X =
array([[-1.516,  1.965, -0.726, -0.110, -1.473, -0.331, -0.001,  2.375],
       [-1.121,  2.262, -0.767, -0.691, -1.479, -1.275, -0.824,  0.311],
       [ 0.372,  1.981,  0.478,  0.468, -2.021, -0.331, -1.193,  1.349],
       [-0.384,  2.060,  1.121,  0.380, -2.403, -1.894, -1.486,  1.098]])
The entry directly above -0.824 is -0.001
Read off the 3rd entry, reading row by row.
A: -0.726
The entry directly above -0.384: 0.372
Read off the bottom-left entry.
A: -0.384
Read off the entry directly above 1.349.
A: 0.311
The entry just left of 0.311: -0.824
Read off the entry directly above 0.372.
A: -1.121
Read off the last entry, reading row by row.
A: 1.098
Read off the second entry in reading order.
A: 1.965
Read off the entry just left of the smallest entry.
A: 0.380
Read off the top-left entry.
A: -1.516
The entry directly below -0.767: 0.478
Read off the largest entry in the last row.
A: 2.060
Read off the 2nd largest entry.
A: 2.262
Read off the smallest entry in the last row.
A: -2.403
The third smallest entry -> -1.894
Read off the entry directly above the smallest entry.
A: -2.021
The entry in the top-right corner -> 2.375
Read off the entry just right of 0.372.
A: 1.981
The entry directly above -1.479 -> -1.473
Read off the entry just right of -1.193.
A: 1.349
Read off the 2nd-last entry, reading row by row.
A: -1.486
The entry just right of -0.691: -1.479

arr =
[[  1 -37   5 -34  28 -14  42  -7   2  23  30   5  36  -3]
 [ 30 -26  17  30  18  -9  -6  -2 -12 -28 -34   2  -1   6]
 [  5 -28  -3 -19   1 -13 -23   9 -16  10  50 -10  26  14]
 [  5 -37  -2 -28   0 -19 -23   9 -19  14  65 -12  34  14]
 [ -5  51  27 -14   0  -4  16  -1  20  11 -37 -22  21 -24]
 [  3 -41   7 -36  -2 -22  -2  -2 -10  14  59  -5  33  -6]]
Counting starts at 0.
The smallest entry is -41
The entry just right of the largest entry?
Answer: -12
The entry at row 0, column 2: 5
The entry in the bottom-right corner: -6
The entry directly above the largest entry?
Answer: 50
The entry just left of -16?
Answer: 9
The entry at row 0, column 0: 1
The entry just right of -36?
Answer: -2
The entry at row 2, column 0?
Answer: 5
The entry at row 1, column 2 -> 17
The entry just right of 21?
Answer: -24
The entry in row 2 and column 2: -3
The top entry of the column that holds the smallest entry -> -37
The entry in the top-right corner is -3
The entry directly above the smallest entry -> 51
The entry directly below 11?
Answer: 14
The entry in row 1 and column 0?
Answer: 30
The top entry of the column that holds the largest entry -> 30
The entry just right of the smallest entry?
Answer: 7
The entry just left of 33?
Answer: -5
The entry in row 1 and column 1 is -26
The entry directly below -26?
Answer: -28
The entry in the bottom-left corner?
Answer: 3

m =
array([[ 34, -52,  27,  29,  18, -48, -38,  -7,  30,  66,  -8, -21],
       [ 17, -24,   7,   2,   9, -33, -17, -12,  18,  35,   4,  -5],
       [ 18, -24,  12,  18,   7, -57, -27, -23,  21,  56,  27, -17],
       [-10,  15, -25, -54,  -3,  38,  21,   2, -15, -45,  -7,  23],
       [ 20, -30,  14,  17,  11, -14, -32,   1,   0,  20,  -9, -16],
       [ 24, -37,  24,  43,  13, -12, -54,   7, -18,  16, -14, -30],
       [ 20, -32,   6, -10,  11, -16, -10,  -3,  27,  33, -12,   0],
       [ 24, -38,  13,   5,  15, -16, -23,   2,  17,  29, -23,  -5],
       [  3,  -5, -14, -45,   3,  -7,  18, -11,  22,   7,  -2,  22]])
Indices start at 0.
Which number is the entry in the top-right corner?
A: -21
The entry directly above 38: -57
The bottom-left entry -> 3
The largest entry is 66
The entry at row 1, column 0 -> 17
Which number is the entry in the bottom-right corner?
A: 22
The top-left entry is 34
Which number is the entry directly above 23?
A: -17
Which number is the bottom entry of the column that holds the largest entry?
A: 7
Which number is the entry just left of 43?
A: 24
The entry at row 2, column 1 is -24
The entry just right of the smallest entry is -27
The entry in row 0 and column 1 is -52
Which number is the entry just right of -11?
A: 22
Which number is the entry directly above the smallest entry?
A: -33
The entry at row 2, column 0: 18
Which number is the entry at row 2, column 2?
A: 12
Which number is the entry directly above -11?
A: 2
The entry directly below the largest entry is 35
Which number is the entry just left of 5?
A: 13
Which number is the entry directly below the smallest entry?
A: 38
The entry in row 0 and column 2 is 27
Which number is the top entry of the column that holds the smallest entry?
A: -48
Which number is the entry just left of the largest entry?
A: 30

Read these off the row that follows.
1) Report the entry just right of the largest entry.
2) Report the entry just left of the largest entry.
[175, 199, 115, 161, 50, 57, 196, 71]
1) 115
2) 175
